One vector is turned by the same rotation once a step. Each row is the vector after some number of steps, and that number follows the row.
The counts run from 0 to 453.
[ 94 106 143 165 161 132 168  84 138 150 155 128 164  92 137 156 119  84
 170 108 128 114  89 128 127 147 146 114 144 111  94 159 103  75 150 153
 147 134 153 113 118 132 163 111 140 163 134 103 124 135 108  97 100 185
  80  89  87 142 110 183 118 152 133 141 137 106 113 143 146 100 142 121
 145 125 107 120  57 148 110 145  69  92 108 155]  206
[117  98 169 150 142 125 147 136 104 149 121 113 122 106 130 187 147 169
 160 136 139 142 109 165 125 198 122 118 164 145 133 139 151 102 129  99
 103 144 103 108 105 126 164 122 106 116 155  69  78 113  92  91 156 144
 139 100  66 111 110 142 134 122 151 144 103 131 113 151  96 139 103 107
 158  77 110 146  90  76 114 127 109  92 128 122]  238
[117 127 140 191 111 145 127  98 153 127  94 158 153 126 122  73 100  75
 174 114 115 116  99  87 129  74 140 115 101 159 108 178 106 105 165 138
 145 165 130 182 136 123 127 109 140 159 107 123 112 132 110 156 110 120
 102 108 125 154  73 112 155 124  99 154 155 151 160  90 131  99 108  94
 104 160  84 129 155 135 162 130  98  79  92 162]  121
[132 114 141 136 140 123  98 146 116 107 124 140 155 124 157 126 176 134
 178 109 119  85 127 109  70 127 152 108 142 184 137 139 126  93 146 114
 143 186 119 196 189 119 130 102 119 137 138  97 145 115  86 114 131  94
 136 111 132  99 118 102 132 124 159 145 128 148 118 107 119 128  78 158
 122 126 137 160 167 119 181 103  87 119 109 123]  414
[ 89 125 117 185 150 127 176  95 153 166 157 106 184 142 165 155 144  81
 115 110 144  91 123  86 126  93 139 122 144 101 119 161  89  89 151 174
 160 128 125 129 125  99 121  93  93 163 118 134 145 156 127 117 131 131
  85 144 135 155 139 140 112 162 112 137 162 117 155 148 161 112 147  95
 140 186 127 119 118 167 148 155  80 118 135 145]  392
[100 145 133 146 106 141  88 132 120 143 170  90 159 152 122 151 120 149
 135 135 155 123 115 135 133 167 106 134 136  96 108 193 175 159 140 150
 129  53 132  91 124 123  73 107 100 138 117 143 121 137 105 155 128 143
 125 133 102 120 137  78 105 142  94 105 132 136 175 101 104 159 140  73
 118 150 105 124 149 173 146 146 163  99 177 147]  256
[ 57 117 150 114 135  89 164 109 157  99 101  87 141  74 163 120  86 132
 152 117 103  95  71 109 127 110 158 130 179  96 140 105 115  83 143 148
 102 135 117 134 122 154 140 120 120 107  97  96 158 113 134 134 138 154
 115 109 106 123  82 150 166 122 101 161 160 110 109 157 139  76 113 124
 164 158 136 162 115 116 131 126 101  87 122 145]  157
[ 97 121 130 126  99 144  91 166 121  89 125 126 140  83 163 129 116 107
 178 109 127 103  65 131  94 176 149 125 141 133 110 139 139  90 167 136
 148 157 147 164 138 183 148 110 138 105 111  76 138  74 112 137 116 145
  94 104  99 120  98 119 127 145 141 124 117 118 144  63 128 106  91 154
 125 138 131 136 153 133 161  91  96 118  87 150]  334
[ 96 100 104 142 126 115 116 140 144  86  95  98 134 115 110  66 116  79
 136  90 142  98 106 100 105  72 171 108 118 126 151  84 111 124 132 127
 166 163  89 161 147 114 114 143 160 118  98 169 142 119 168 135 166 125
 137 119 168 125  97 138 176 131 114 147 151 151 112 114 131 123 116 141
 100 145 134 179 196 170 136 118 141 101 153 108]  449
[118 105 139 170 133 144  84 126 105 117 150 101 172 141  93 134 136 130
 160 110 162 112 106 135  88 158 130 112 139 122 112 186 162 150 137 129
 163 104 111 133 142  86  70  96 119 143 133 160 113 132  89 134 153 133
 141  99 121 117 124  85 130 118 125 120 145 162 151  83  81 155 119 115
  91 134  95 147 182 169 167 135 144  92 176 134]  446
[123 124  91  91 113 136 101 162 138  98  89 113 103 124 109  83 134 105
 104 131 132 137 167 117 106  90 141 121 120 178 181  79 114 149 113  88
  96 174 108 168 170 138 147 142 140 110 126 122 135  83 158 175 130  99
 148 156 158 118 118 119 158 109 123 148 102 131 100 105 131 161 113 125
 105 133 176 158 166  70 115  95 143 130 124  99]  5
[131 129 142 118 126 152  78 156  99 135 191 120 159 137 149 186 163 121
 142 136 146 106 109 165  86 219 139 134 156 126 113 186 153 130 140 130
 118 120 138 107 154 143 119  94  92 140 147  87 112  97  87 124 103 142
 106 121  91 115 158 111  83 161 171 113  93 110 135  84 103 146 117 121
 136 136 144 108 108 123 141 120 124 130 148 128]  105
[145 114 108 150 168 141 163 111 133 156 141 100 123 154  83 133 159 113
 109 144 165 146 194 134 130  96 129  97 116 160 175 121 124 168 104  93
 103 141  85 114 133  63 120 121 121 164 160 175  85 153 143 126 134 116
 159 154 151 137 144 144 132 121 118 142 104 149  93 163 112 182 138 108
 123 132 137 146 113  93  83 157 149  99 183  98]  314
[122 144 102 172  98 170 144 127 142 144 117 136 153 137 164 140 122  43
 122 123 137 136 131 103 138 116 134 135 105 135 111 140  90  74 151 153
 148 153 147 139 130 151 152 106 120 147 111  95 117  91 144 151 101 130
  64 146 120 180 130 137 115 182 121 137 125 101 164  84 163 118 138  89
 122 173 141 107 100 127 143 138  88 128  85 153]  431
[128  83 156 133 171  98 168 105 125 130 125 118 146  80 159 171 181 165
 171 124 131 104 122 125 109 157 148 108 151 136 132  98 102  71 128 124
 143 143 108 138 140 110 170 131 125 136 148 105 126 145 112  52 166  99
 139 112 111  98 128 170 139 133 166 140 137 150  96 191 130 116  89 137
 165  94 120 177 107 113 129  97  81 121 120  97]  277
[ 94 117 138  62 142  94  98 153 114 103 150  77 126  93 137 153 151 189
 128 138 138 115 109 165  93 190 139 129 172 109 167  99 170 144 116  97
 106 107 115  98 139 147 113 133 113  95 144 129 140 121 124 123 150 135
 156 112 109  79 132 134 142 126 144 120  99 131  85 155 100 147 103 132
 145  89 147 168 143 108 114  98 157 122 177  93]  371
[146 135 119 176 138 130 150  85 143 182 150 129 124 169 111 122 132 165
 155 170 149 159 167 106 196 128  81 142  89 122 115 183 143 133 132 132
 114  71 141  92 107 115  96 141 134 171 150 129 101 166  97 139  94 111
 129 139 107 143 140 135 107 130  86 121 123 153 162 148 135 164 132  63
 130 124  87 113 109 139 114 147 130 118 152 133]  168
[145 128 107  99 149 112 164 119 158 138  86 124  90 131 122 103 158 157
 118 154 143 154 200  98 153  74 118 141 110 164 184  78 112 133 119 100
  97 150 116 123 127 126 150 158 124 134 134 122 109 126 168 132 146  76
 161 165 148 124 141 167 156 136  92 134 107 148 104 169 165 153 114 102
 137 115 159 160 136  85  97 112 119 143 141  74]  275
[166 111 135 167 150 140 143  84 140 157 130 161 106 158  85  84 134 140
 184 167 136 144 176 109 148 112 102 102  80 176 134 163 143 156 126  87
 104 119 127 121 156  93 128 132 162 185 168 134 105 157  76 150  85 116
 167 118 118 136 104 143 132 111  99 131 110 169 112 134 113 166 120  98
 101 106  83 133 118 109  97 135 133 101 136 124]  310
[104 121 119 130  94 126 174 131 141 126 104 112 102  77 149 142 104  97
 153 130 134 142  82 120 150 144 149 138 121 110 115 100 101  59 148 157
 134 143 153 124  89 181 187 161 148 107 108  78 113  84 156 119 127 141
  69 120  97 129 110 197 136 174 110 132 111 101 129 127 176  98 124 109
 146 119 135 129  92 124 109  96  88 129  88 139]  245
[126 159 123 148  71 163 107 144 134 159 131 127 113 149 116 148 122 132
 131 159 159 177 138 124 170 157  96 157 113 127 113 174 155 133 146 146
 105  97 151 100 104 152 130 135 111 113 121  89 102 107 134 169 102 122
  89 151  88 155 145 115 105 162  98 115  78 117 186  95 134 170 144  56
 133 144 131  87 115 116 126 143 125 131 126 134]  248
[136 120 100 100 145 152 121 153 111 134 147 101  90 127 103 157 158 120
 104 139 188 169 163 154 125 164 136 120 116 142 166  87 127 156  93  96
 117 138 119  87 125 127 139 151 135 126 158 129  89 106 165 119 129 136
 138 149 127 105 161 165 120 149 150 108  78 117  87 134 127 192 144 122
 126 100 163 139 103  95  75 115 159 137 169  77]  323
[139 115 148  56 138 113 107 139 116 113 143 122 100 115 123 112 149 189
 163 165 120 119 154 148 112 181 125 122 138 161 153 134 159 158 118  75
  68 105 131 100 151 141 132 126 138 140 155  98 138 106  96 150  87 131
 166 113 105  88 112 131 115 104 138 130  83 139  79 123  93 152  82 131
 141  94 140 145 120  69  97 100 143 123 149  97]  190
[156 116 118 136 123 125 147 104 136 131  81 151 104 129 130  70 159 168
 184 159 122 129 167  72 155  95 112 130  70 174 136 137 129 106 130 117
 130 159 132 173 152 122 134 150 146 148 137 100 137 137 107 136 125  43
 163 137 144 118 119 128 141 115  89 129 120 176 121 137 144 143  85 105
 115  93 102 155 184 124 155  88 106 140 108 108]  271
[ 99  91 138 119 161 113 116 142 121  86 114  94 134  87 127 116 135 105
 153  88 140  93 101 130  76 111 183  97 145 131 164  73 126 109 122  97
 157 191  94 159 148 111 130 132 147 117 129 141 130 113 144  91 175 122
 142  98 138  96  94 142 167 110 153 160 146 147  76 129 118 116  87 162
 124 123 142 187 163 133 132 109 125  93 149 102]  228
[129 143 142 108 124 141 118 153 109 160 188 110 149 144 159 190 169 181
 135 164 139 123 130 159 130 210 111 145 152 130 115 180 153 111 128 134
 105  96 155  99 133 152 126 114  84 134 158  79 122 126  92 131 101 130
 119 142  85 110 170 125  92 156 150 103  83 112 133 124 125 159 129  99
 163 127 132 106  98 110 126 128 114 142 143 123]  287
[134 115 116 138  97 131 108 124 130 107  89 138 125 122 118  72 116 143
 209 115 137 129 121  75 126 111 120 120  80 148 119 134 143 118 149 117
 162 146 139 175 155 135 126 156 153 132 125 126 141 127 120 137 140  68
 154 111 124 120 102 124 159 110 100 123 133 184 139  98 136 123  86 137
  93 108 109 177 198 168 165  82 123 121 111 129]  41
[117 105 136  80 170 103  96 126 110 106 168  98 114 115 105 122 160 167
 152 144 143 105 123 165  92 172 153 100 154 144 175 109 166 162 100  69
 109 119 106 104 154 112 115 117 144 144 170 142 136 134  98 125 129 145
 180 102 127  81 126 138 118 107 151 123 108 142  63 135 105 171 103 149
 132  97 141 165 125 110 101 119 162 106 191  92]  411
[106 146 117 123 108 151 158 122 145 149 124 106  89 123 105 132 100 105
  97 161 154 181 126 141 175 132 111 135 120 119 156 118 129 142 127 138
  79 106 125  77  75 145 145 142 128 127 127 125  79  95 159 149 107 172
  93 143  97 150 127 180 115 169  86 126  89  97 128 129 129 161 163  68
 146 133 133  99  70  93  59 156 155  98 141 135]  22
[122 136 134 116 121 140 141 147 140 143  98 107  93 139 113 136 138 122
  92 160 140 154 151 168 132 121 106 137 149 169 187 113 124 158 108  95
  58 168  93 119 125 130 148 125 104 100 132  90  74  87 153 163 141 126
 129 148 115 147 125 128 142 122 110 177  95 105 105 126 120 160 140  88
 148 130 172 116  98  35  95 143 124  90 142 108]  13
[127 130 111 109 104 120 105 102 143 110 106 129  92 119 107  50 107 149
 201 140 125 136 124  82 157 105 117 127  66 122 111 145 150 140 157 120
 138  95 151 134 132 147 107 156 169 144 118 146 152 133 109 166 108 109
 154 106 125 116  91 137 151 119  73 118 135 178 141 113 134 131 110 116
  95 108  93 155 178 166 128  99 157 108 126 131]  262
